Each row has a name. After each piece below comes the name of the row it's from, unless a question asks for something else. Each question is about the rows just above it. Places in a row count from 1.

Columns, left to right: gis til koris Vune rapap Kog
Y: [131 148 167 137 167 120]
K: [127 117 104 122 103 132]
N: [129 149 170 139 171 120]
F: [130 152 171 138 171 120]
R: [126  91  56  72  55 141]
S: [ 73 100  73 115  73  73]
D: [128 104  83 118  82 137]
Which row holds [104 128] read backwards?	D
Every place of [73] in S:	1 3 5 6
[ 73 128] is in which column, read top down?	gis

Columns, left to right: M B E Z
gab: [169 144 179 124]
gat: [ 91 139 153 145]
gapaz: [121 114  85 144]
lon: [193  81 193  81]
vifa: [103  80 104 159]
kasu: [122 113  97  71]
vin: [121 135 152 141]
Zof: [113 113 113 158]
Besab: [156 154 162 145]
Soliz: [128 115  87 157]
Lezu: [117  91 158 163]
[ 81 159  71 141 158 145] is in which column, read top down?	Z
Row and place of [159] in the named rows:	vifa, 4
Which column holds this, read top down? [ 71 141 158 145 157]	Z
Every place of [81] in lon:	2 4
Every place of [113] in Zof:	1 2 3
Row and place of [154] in the named rows:	Besab, 2
Where in the named rows is [85]?	gapaz, 3

Columns, left to right: kez rufo Fide tez kolif bovi
nuz: [ 86  67  82 153 130 121]
Dide: [ 96 155 126 121 117 147]
ker: [137 128 119 177 133 112]
Sile: [137 128 119 177 133 130]
Lis: [144 132 135 120 148 110]
Lop: [ 87 159 115 141 148 126]
Bib: [ 87 170 115 141 148 126]
pof: [114  93 102 184  97 154]
Which row holds [159  87] read backwards?	Lop
Which column holds [121 177] top down?	tez
Places of [82] in row nuz:	3
[117 121] is which row, read backwards?	Dide

Columns, left to right: dopup Nusi let feril Podon
dag: [146 125 191 155 160]
doler: [166 104 159 148 144]
pem: [164 128 177 153 158]
Tek: [150 111 166 145 143]
Suluk: [156 127 174 150 145]
The entry that follows [159]:	[148]
Which column holds [148 153 145] top down?	feril

Columns, left to right: meno nubet nin sese Dida Sarun
gokel: [161 185 148  87 111 117]
mak: [112 180  77  96 115 174]
tuf: [ 98 175 149 169 108 141]
Which column holds this, read top down? [111 115]	Dida
[180] is at row and place	mak, 2
Which column holds this, read top down? [185 180]	nubet
Which row holds [117 111] read backwards?	gokel
[175] is at row and place	tuf, 2
Right after [112] comes	[180]

Columns, left to right: Kom teg vep boru gav zov dele
mibi: [186  82 174 156 182 152 117]
Sekat: [ 98 135 108 113 185 132 113]
Vofo: [186  82 174 156 182 132 143]
Right after [98] comes	[135]
Which column holds [186  98] top down?	Kom
[143 132 182 156] is which row, read backwards?	Vofo

Columns, left to right: pugo Lud Sova nuzem voni
Pog: [180 148 155 129 137]
sukeg: [105 125 129 151 128]
mov: [ 67  99 118 148 137]
Sopeb: [129 129 111 121 111]
far: [151 125 122 101 130]
Places of [121] in row Sopeb:	4
Which column holds this, read top down? [128 137]	voni
At which places does Sopeb hold [111]?	3 5
Where in the named rows is [118]?	mov, 3

Columns, left to right: zabi tir Baru Ses nuven genu lovep zekit
tonuz: [149  92 179 138 154 177 102 127]
reg: [105 162 189 136 112 104 182 122]
gon: [149  92 179 138 154 115 102 188]
zupu: [127  91 186 137 154  97  90 166]
biduf: [148 155  72 107 114 176 167 155]
fevu: [173 104 100 142 133 136  89 186]
putu: [132 165  91 123 110 184 183 111]
seko: [127  91 186 137 164 137 157  90]
At which places does biduf hold [176]?	6
[ 91 155 104 165  91] is in which column, read top down?	tir
What comes right after [165] in the named rows?	[91]

Columns, left to right: gubun tesus gulil Bivad zeviv kogag tef
feri: [167  82 186 160 174 156 113]
tiko: [138 115 138 124 157 132 140]
tok: [125 116 137 114 148 122 136]
nam: [109 133 116 115 141 132 145]
Mebo: [167  82 186 160 174 119 110]
rezu: [162  91 175 148 159 117 112]
guk: [ 99 135 104 107 135 142 155]
kes: [163  84 181 154 170 133 113]
Kizet: [167  83 184 156 175 136 114]
Row and place of [162] in the named rows:	rezu, 1
Which column holds this, read top down? [186 175 104 181 184]	gulil
Which column holds [137 116 186 175] top down?	gulil
[155] is at row and place	guk, 7
Right after [119] comes	[110]
[167  82 186 160 174 156 113]	feri
[174 157 148 141 174 159] is in which column, read top down?	zeviv

Columns, left to right: sato biri Vogad marof Mep roz fuv kop lafog
zub: [113 109 108 157 128 126 120 142 138]
kef: [122 129 107 156 106 146 135 165 148]
Meral: [130 170 135  91 160 101 175 137 123]
duz: [131 123 160  87 171 147 131  61  61]
Zavov: [131 123 160  87 172 101 131  61  97]
Right after [172] comes	[101]
Every place of [61] in duz:	8 9

Columns, left to right: Godon fol dogas lolo Pepo kino kere Bana gelid
kigar: [142  79  63 157 120 162 108 103 186]
Felu: [ 57 115 200  96 200 117 136 148 118]
ret: [120  87 151 142 136  77 133  87 136]
Balor: [ 57 115 200  96 200  83 136 148 118]
duvo: [173 120 153  70 111 127  57 114  82]
muro: [185 202  89  60  80  75 112 121 178]
gesob: [196  61  80 137 172 120 144  61 178]
Lopi: [ 70 145  90 193  79  93  86  80  69]
Biki: [172 176  55 193  63  99  95 140  53]
Which column holds this, read top down? [136 118  82 178]	gelid
Which row holds [120 172] read backwards?	gesob

Columns, left to right: Laso Nevu fogu Dotut fil gem dab bet gel fel
fub: [129 155 141 129 123 118 129 182 123 125]
lobad: [119 140 123 130 123 129 118 162 140 133]
dabiv: [129 124 133 124 120 140 128 173 144 149]
kaves: [127 146 118 121 140 132 123 119 142 123]
zonip: [123 123 114 125 135 114 117 104 124 117]
num: [131 124 135 127 127 118 115 118 128 132]
bubu: [131 125 133 132 138 123 134 113 137 122]
kemol: [124 127 118 128 123 126 121 131 125 152]
fep: [129 130 138 129 130 113 128 142 129 136]
venu: [122 140 129 127 130 138 131 136 119 150]
Mudi: [125 116 137 129 129 124 132  98 128 138]
penut: [138 132 141 130 108 134 126 133 132 135]
Which row holds [127 146 118 121 140 132 123 119 142 123]?	kaves
The entry that follows [104]:	[124]
Every place of [130] in penut:	4

Columns, left to right: tiled nokun Lilum Bak suno Manin tib
Seka: [156 156 125 125 156 156 156]
Sukil: [157 145 113 124 155 150 143]
Suti: [130 156 157 144 160 140 145]
Zed: [151 127 159 129 106 119 157]
Places of [156] in row Seka:	1 2 5 6 7
Row and place of [130] in the named rows:	Suti, 1
Every place of [145] in Suti:	7
Places of [150] in row Sukil:	6
[157 145 113 124 155 150 143]	Sukil
What comes right after [106] in the named rows?	[119]
Row and place of [124] in the named rows:	Sukil, 4

Columns, left to right: Teru Zoga Figap dala Mot liko Ferup bor kubuv bukev
rez: [181 163  74 162  64 125  90 129 168  77]
nipo: [182 105 105 117 158 130  74 123 185 157]
fure: [113  73 114 108 136  97 110 135  98 116]
nalop: [ 81 103 101  69 123 162 166  64 105 130]
vavo: [127  71 163 144 162 107 120 125 137 140]
Nomud: [124 146 106 135  84 105 148 123  94 124]
pudag: [ 99  65 134 155 141 137  88 165  82 143]
bol: [118 148 134 130 100  75 134  65 168 186]
vomi: [148 180 117  64 180  96 186 147 145 109]
Right after [106] comes	[135]
What comes right after [185] in the named rows?	[157]

Columns, left to right: lib pek Suf rol
Nuvat: [ 99 142 157 126]
nor: [161 125 186 155]
bunov: [161 125 174 160]
guf: [123 133 168 134]
[161 125 186 155]	nor
Which column holds this, read top down? [155 160]	rol
[126 155 160] is in which column, read top down?	rol

Columns, left to right: tosip saz Dup sav mirif defi zim
lenir: [123 109 121 143 162 118  65]
laz: [ 96 104 112 155 180  95 102]
Zile: [135 104 130 134 121 119 152]
Vite: [161 133 135 126 111 148  96]
lozu: [130 121 104 135 157 112  77]
[134 130 104 135] is which row, read backwards?	Zile
At which places does Zile hold [134]?	4
Where do [ 96 104 112 155 180  95 102] appear?	laz
The entry that follows [148]:	[96]
Which row holds [121 134 130] read backwards?	Zile

